Rotation paths and how fast each direction turns (degrees a step)
Each turn is a multiple of 5 degrees from 10 to 175, or 0.
Each row of a path follows its step; steps can be skipped.
Path 1:
step 0: [ -5  -1  16  -3 -12  10   1  -4   6  16 -13   1  12  -4  15  15  -2   9
   7  -2   5  20 -23 -16  20 -14   9 -25  -7  -4  14 -12 -13   6  -9   1
  -6   4  -9   0  11  -1   3   1  -3   1 -16  21 -10   6   6   0  -3]
step 4: [ 11  -7  -3 -10   3   1   8  12 -10  16 -22   3  12   1  13   1 -15  18
  -5   8   5  -8   9   7   4   8   0 -29 -20   8   1  -2  -6  -5  -7 -19
  -7   2  11   8  13  -6   1  -4  -2 -12   9 -10 -20 -12  -5  -5 -18]
step 6: [ -1  -4   4   3 -17   3  10   5  18  16  -8 -12  17  -4   7  14   7  -3
 -12   5  -5 -14  20  -7  12  13   1 -13  -5 -12 -11 -12   6  15 -16  -7
 -12   6  22   7   4  14  -5   6  -4 -13  16   4   6  14   3 -10  -9]
step 7: [  5  -9   8   1  12   1   0  13   0  28  -7  13   3  13   6 -11  17  10
  -4  -8 -22  -2 -12   5  16  -4  -6 -19   7 -19   8   1   6  -5 -15   0
  -8   3 -14  14  13 -21  -2   6  -1  -9   5   3 -16  14   0   2  -5]
step 9: [ -4   3  10   5   0 -15 -10   0  -1  10   4  -6  -5   6   2 -19   7  17
  -9 -11   2 -25   9 -18  17  19  12  -9   0  -6  21 -10 -10 -13   2  -6
  -5   7   3   4  10   0  -6   8  -4 -14   7  10  14  16   5   8 -21]
step 10: [  6   4  13  -5 -19   3   2  12  -5  13   8  -4  11 -20  15   0  24  14
   5   5  -1 -14   7  -1  -4  -3 -16   2  -4   9  -4   5   1   2   2   5
  -6   5   5  11   9 -31  15   2  -1   8   0   4 -11  29  12  -2 -11]
step 11: [-10  -9  20  -2  -2  12  18  24  -1  14   8   2   3  -9   1 -13  -6   1
   1  10  -4  -4   7  -8  14  14  20 -12 -15   4   9 -16  -9  -5 -15  -3
 -10 -20 -13   5   2  -6   0  -4 -17  14  -6  -2   2  -8   2   5 -20]
step 13: [ 12  -8  15   5 -32  -5 -10   2   4   9  -1  -7   8  -9  13  -3   1  -7
 -17   6   0   3  -8  -7  15  13   6 -11  -1  10  12  -7  16   1 -13   4
  13  -6   3  22  -4  -1 -10 -13 -18  12  10   7  -7  10  23   0  -1]
step 14: [ -3   6   9  -1   8  13   8  13  -1  18 -19  -8  13  -5  -5   7   9 -13
  -9   9  -6 -24  10   3   4  -2   1 -13  -2  -9  -3 -11 -19  -7  -8  19
  -3   7 -24   1 -11  -8  -4  11 -20  -7  19   2  -2   9  14   0   3]
[ 0  5  4 -5 -3 -4 -2  3 -3 -4  4 -1  1  1 -1 -4  0  4  5  9 -3  1  1  0
 -4 -4  6 -1 -1  3  5 -1 -4 -1  2 -1  2 -3  4 -2  1  1  5 -1 -5  5  0  0
 -1  1 -1 -3  0]
40
[ 0  3  7  3 -7 -2  3  1  0  5  1 -3 -1  1 -4  4  6 -4  1  1 -3 -1  4  0
 -6 -3  1  0  4  2  0  6  1  5 -5 -1  0 -1 -5  0 -2 -4 -3  1  0 -3  3 -3
  4  3 -4 -2 -2]
95
[ 4  0  2  3  5 -9 -1  2 -5 -1  2  3 -3  5  6  0  0  2 -4  1 -3 -4  2 -3
  1 -4 -4 -4  1  3 -3 -2 -2  5  3  3 -2  1  2  1 -2 -2  1  3  2 -5  4 -3
  0 -5 -2  0 -1]
135
Path 2:
step 0: [  5  -8 -11  -6  -4  -5   4  -3  26  15   6  -5   3   7  -9 -11 -15 -10
  -2 -21  10  14  12  10 -10  19   4 -12 -28  -2  13  -8  25 -10 -12  -4
  -1  22   6 -14  -2 -15  -2   2 -19   5  -5  -3   4  -4  14  -2  -6]
step 2: [ 16 -11  -8 -13  18   9 -12 -15  14   8   8 -20  19   7  -1 -23 -14  -6
  11 -12  -5  -9  16  11  12  -5  18   7   0   4  11 -14  10   5 -10  16
 -11   6   0   0  -7  -2   4 -17  -8  -4  -7  -2  23  -7   3 -19   8]
step 3: [-12   5  -4   4  16  12 -20   4  -8   9 -20 -10  -7  16 -13  -4   6   4
  28  -6   5 -13  23  14  12  -6  19  -2   8   1  19  -8   5  -8  -2  -1
   8  -9  -5  -1  -4  11   3 -12  -4  -5   4  -3  -2  -5  28   9  23]
step 4: [  6  11 -14 -15  -5  16  -4  -1   5 -15   6   3   3   1 -14  19  -1  -1
   5 -10  -5  -2  38   5  -7   8  27  -9   1  -8   1 -15   6   5 -23  -9
 -10   3  -8  -9 -24   7  -4 -15  -5  -8   5   4   4  -3  11 -16   7]
step 7: [  0 -23 -17   5  16  11   3   7   0  25   9   4   4   3  -2 -12  -7 -11
  13 -13  17  -8  -3   6  -7  -2  13  -2   1  34  -3  10   0  -7  12  -4
   0   6   8  -4 -29 -12  15  -5 -14   7   0 -11   1  -5  14   6  19]
step 9: [ -5   0 -15  21   7  11   2   3 -14  23   8  -2 -23   9 -12  -2  -1   8
  19 -12  -6  -7  13  20  17   9  16 -13  13   6   5  -5   8 -10 -15   1
  -2  20  10 -15  -7  -6  -9  -5  -8 -18   2 -15   9 -11   7   1   9]
step 11: [  3 -20  -7 -17   4  14 -10 -10   8   2  -7  -5 -21  10  -4  -3 -11   6
  22 -18  -3   6   7  10 -11   8   9 -10 -20  -5   2  -6  27 -10  -9  -5
  17   6  -1   6  -3  -3  -5  12  -4  -2   0 -23   4  -7  27   4  18]
step 14: [ 12   9 -10  -6   1  -2  -2   7  -4   9  -2  -8   8   7 -10  -7  -8  -1
  17 -16   6 -12  27  19   3   4  14   8  16   1  13 -18 -11   8   1  -6
  -5   1   3   5 -21  12  10 -27 -15  -3  22  22   6  -8   9  -7   7]
step 15: [-12  13 -11  -4  13  13   0  26  -3   3  -4  12  -8   3 -25  21  -2  -2
  16 -15   9  -5  16  -1  -5  -3  19 -12   7   7   1   7  -4 -23  -5 -15
  -9   7  -3 -14 -18  -7  -5  -2  -9  -5  10  -7   3   3  15  -4  24]
[ 0  3 -5 -2 -1 -6 -4  1  0  0 -5  5 -4  2 -1  3  1  4  2  6 -3  1  7 -2
 -5  2  0  0  2  1  2 -1 -3 -1 -4 -5 -4  4  3 -5  4  5 -2  1 -1 -2  1 -2
  4 -1 -5  2  2]
65
[ 3 -1  0  1  5 -7  1 -5  1  0 -2 -1  1 -1 -2  3 -1  3 -2 -2  6 -4 -5 -1
  3  7  3  2  5  8 -2 -1  1  2  0  0  1 -1 -3 -4  4  4 -2 -3  2 -3 -3  4
  1  2  3 -1  4]
65
[ 0  3  3  0  3  2 -3 -5  1  3  1  1 -7  3  6  0  0  4 -2 -1 -2 -3 -2  0
  0 -3 -4  1 -3 -2  8 -6  6  1 -2  4 -1  0 -1 -4  2  0 -1  0 -1  1 -8 -5
  1 -4  1 -3 -2]
40
[-7  0  7  2  4 -6  1  2  2  3 -3 -4 -1  4  1 -1 -1 -3 -5 -1  0  4 -2  3
 -1 -2  2  2  1 -1  0  0 -4  2 -1  0 -1  3  6 -1 -6  2  2 -2  5  2  2 -1
  5 -3 -2 -5  5]
60
[-3 -3 -1  1  0  1 -4  1  1 -2  0  4  0  5  6 -4  3  0 -3  3  5  3  2 -5
  0  3  4 -5 -4  0 -3 -1  1 -4 -3 -6  3 -3 -3 -4 -2  0 -3 -6  3  7 -2  1
 -3  2  4  0  1]
90
Path 3:
step 0: [ -6 -24  12 -10  -9  15   9  -7  -5  25  -3   7 -14 -10 -11   5  -5  14
  17  -5  -5  -9   8 -10 -13 -19  -4 -13 -15 -20   7  -4 -21  10  -2   4
  -7  -5  -3  -8  11  -9  -9   9  16 -18   1  16   6  13  -4   9   2]
step 2: [ -8 -19   2   2  18 -12  10 -10 -15  10  23  17 -19  -2   7  -3  -8  -5
  -8   9 -21   3   5  -5   3 -20  -3  -1  13  15  -8  -6  15  10  -2  11
  -9  25  -1   1  10   1  -1   3  12   9  -8  23 -15  -6 -13  -8   1]
step 3: [ 10  -4  -7 -24  -6  -3  14  16  26  17  11   0  15   2 -17  -8   6 -16
  -9  20  -2   1  18   2 -15 -11 -10   7  13 -20  -3 -14   5 -10  -4   9
  10   8   5 -12   4 -10  -4  10   1 -15  -3  13  -9   2  11  -9   9]
step 4: [ -6   1  19   8   7  14  13  -7  23  -6  -3 -14   1   9   5  20  12 -18
  10 -11   2  -2  -5   3 -13 -16  -6 -10  23   6   7   9  -1  -6  13  24
   1  15 -13  -4  16   9  -3 -10 -15   4   6   2 -13 -10 -15  -5  14]
step 6: [ -2  -1 -11  -6   2  -6   6   0  19   2  -3  -1  -7  -1 -12  -3  -7 -19
  -9   6  27  -3  -5   6  22   0  -9  -2  -6  -4  -1   4  23 -10  17  19
  23  -4  14   7  14   6  12 -28  11  -7   0   5  11  11 -18   7   2]
step 10: [ -4  -6   0 -21  -1   0  17   2  -6   1  -9  -3 -12   7 -12  -8   7  -6
  12  25  10  -1  13 -13  -9   3  -6   9 -10  15 -11  -3  -2   6 -15  -6
  18   4 -18  11  -3 -20   3  -8  23  19  -5   0  -7 -26  17   1   3]
step 11: [ 14   1   6 -23   0  16  -1 -10  31  -8  16   3 -14 -12   4   4   7 -23
  -2  -3  -8  -4 -21  -5  -5   2   3  -2 -10   0 -11  -5  10  -7 -17  18
  18  -1  -1  10  -8   6   2 -20   0   1  -2  15  20   1  -7  14  -1]
step 13: [ 13   3  24   7 -15  -5  13   0   6   2  -5   7 -17   7 -20   1 -14   9
  -1   1   5  14  -5  -7  -1  12  -6  13   3 -10   9  -9  10  -1   3  24
  -1  -2  19   6 -10  -2  -5 -20  10  13  22   4  13 -21  12 -19  -8]
step 14: [ -9 -19  -8   8  14 -10 -12   4   2  -3  10  10   6  -8 -15   5  -5 -18
  -8 -14  -8   5 -23  -6  14 -10 -12  16   6 -12   6  15  -8   2   2  -3
  13  18 -14  18  -5  -4   7  -1  -2  13  11   9  28  -2  10 -12  16]
[ 1  2  2 -2 -1  3  2  6  2  1 -2 -3  1 -4 -3 -1 -1  6  5  3 -2  3  3  1
  2  8  0  3 -2 -6 -3 -5  4 -1 -1 -2  2 -3  3 -3  0  0 -6 -3  4 -4 -4  2
  1 -3  0 -3  3]
145
[-1  0 -3 -3  6 -4  6  4  0  4 -2 -2  2 -1  5  5  0 -2 -3 -4 -1 -3  3 -4
 -2 -4  3 -1  3 -3 -3 -5  3 -4  2 -3 -3  2  0  4 -4  2  0  3 -1  3  0 -4
  3 -5  3 -6 -1]
60
[-5  7  0 -2  7  1  0  1  0 -5  6 -2 -2 -2  2  3 -2  0  1 -2 -3  2 -2 -6
 -1 -1  0  1  2 -3  0  7  1  3 -4 -4  3 -2 -2 -5 -4  1 -2 -2 -3 -2  5  1
  0 -4 -3  5  2]
110
[ 7  1  4  1  4  3  3  0  3  3  5  1 -1  4  5 -5  6 -5  0  2 -4 -4  2 -2
  0  1  1  3  0  3 -3 -3 -1  0 -3  1 -3  3 -3 -4 -4  2  0 -1  5 -1 -1  0
 -6 -1  5  3  3]
45
[ 0  4  5 -1  0  1 -1 -1  1  3  3 -4  0  7 -5  0  4  1 -2 -1  0  4 -4  2
 -5 -1  6 -6  2 -7  2  5  2 -2  1  1 -6 -2  1  1 -3 -3  0  4  1  1 -7  2
  0  0 -1  2  1]
85
[ 3  4 -3  0  2 -2  0 -2  2 -7 -1 -3  0  0 -6  1  4  3  3 -2  4 -8  3  2
  4 -3  3  0  1  0 -2 -5  2  4 -1  0  1  0  0 -1 -1 -1  9  1 -1 -1 -3 -4
 -1 -5 -4  4 -1]
25
Path 4:
step 0: [-14  15 -16  -5 -16  10   0  -9  14   3   1   3   0  -6  28   5 -10  -2
  16  14 -19  -3 -21 -23  -3 -26  14  -1  -9  -8  -4  13   3 -14   3   5
   6   2 -10  -5   0  15  16 -18  15  10  -6   2 -16  11  -4  -2   6]
step 1: [-12 -12   3 -18 -16   7   5 -22  -4  10  -4  15  -8  13   8 -10 -25   7
  10   8 -24   5   7 -16  -5   5  11  12  14 -18   2  -2  21 -11   3   4
  18   8 -11 -17  -3   1   5 -10  17 -13 -19  -1   6   9  -2  -7   8]
step 2: [ -3  12  -5   6 -21  14  13  -9  -4  -7  -6   3   4  15  10 -21  -6   7
   0   2   2   6 -11 -17   5  -4   4  14  18  -1 -10  21  10 -15   3   5
   9  -7 -26 -10  -2  12   1  18   8 -22 -15 -22  -2   4   4  23 -10]
step 3: [-13  16   3   4 -13  -5  -5 -27 -24  -9  -7  31   3  16   8 -12   4  -6
  -1   2  -5   6   3 -14   2  -4  10   9   9  13   7 -16 -15 -14   2  -6
  -2   1   9  -7 -16  -8 -14  16   3 -27 -17 -12  -5   4  -9   7  -5]
step 9: [-17   8   0   5 -14   7  11   7 -10   6   0   5   5   5  35   2 -10  17
 -15   1  -3 -11  -1 -20   5 -19 -16  -2 -12 -14  -7  -1   3 -13  14  -4
  -2   8  20 -17 -25  15   7   5  13  14  -3 -10  18  -5   2   3   0]
step 11: [ -5  19  -5  11 -16  15   4   7   7 -15   8  -1 -10  21  13 -17 -10  -5
  -2  -2 -19 -23 -14  -5  -2 -18   2  13   2  19   5  10   1  -6  -3  -3
   8  -4  -8 -25 -29  -8  16   7   6   3  -2  11 -18  -8   6  -5  -2]
step 12: [ -4   8  -7 -17  -8  -1  -8 -39   2  -1   8  -2  -6  14   1  -3 -14   1
  -2  -4 -16 -12 -13  -3   3  -4   6  18  14  11   4 -20   5  -5  -9 -14
  13  11  -9   0 -18 -25  13  -7   1   4 -18 -15 -12 -21   5  -3  -2]
step 13: [  5  -2  -8 -14 -12   5 -13 -16 -10  -9   7   3  -2   0  12 -20   2 -14
  -6   1  -7  -1 -14  11  -7  -6  13   8  15  -3  -2  13   9 -17   0  -4
  18   7  -1  -8  -3   1  21  18 -10  17 -18  -1   6 -25   5  36  -4]
step 14: [  5  12   0 -21 -13 -16  -8 -30  -8 -11  -7  12  -1 -26   6  -8   1   2
  14 -10  10  16  -2 -14  10 -26   6 -11  -3  14   2  -6   2 -13  17   0
  18   2   7  -7 -14   2   1   2   2   4 -20  -5   5 -13  -4  16   7]
[ 0  5  1  2  0 -1  3 -5  6  3  1  3  4 -2 -5  7  0  3  1 -2  5  0  1  2
  7  2  1  5 -1  3  1  2  3  0  1  0  7  4 -3  3  2  1 -1 -6 -3 -2  3 -4
 -2 -1  1  2  3]
170
[-6 -1  3  0  0 -6  0  0 -3  1  1  1  3  2  0  1  0 -1  7 -1 -2  3  0  3
 -3  3  1 -4  3 -1  3 -3 -5 -4 -5  3  2  6  1  1  3 -5 -2 -7  3 -1  1 -2
  1 -3 -4 -1 -6]
155
[ 2 -3 -8 -1 -2  0  4 -4  5 -2  2 -2  4  1 -3 -2 -6 -4  1 -1 -4  5 -1 -1
 -5  4  2  0  5 -5 -1 -1  0  8 -6 -2  3 -3 -1  1 -5  4  0 -1  1  0  3  0
 -2 -3  2  0  0]
65
[ 3 -3  1 -4  0 -4  1 -4 -1 -3  2  2  0 -9 -4 -3 -2 -3  2  3  6  0 -6  3
  1  4  2 -1 -1  6  3 -3 -5 -1  0 -1  1  0  2  0  1  2  3  7 -3  3  1  0
  4  1  3 -2 -4]
40
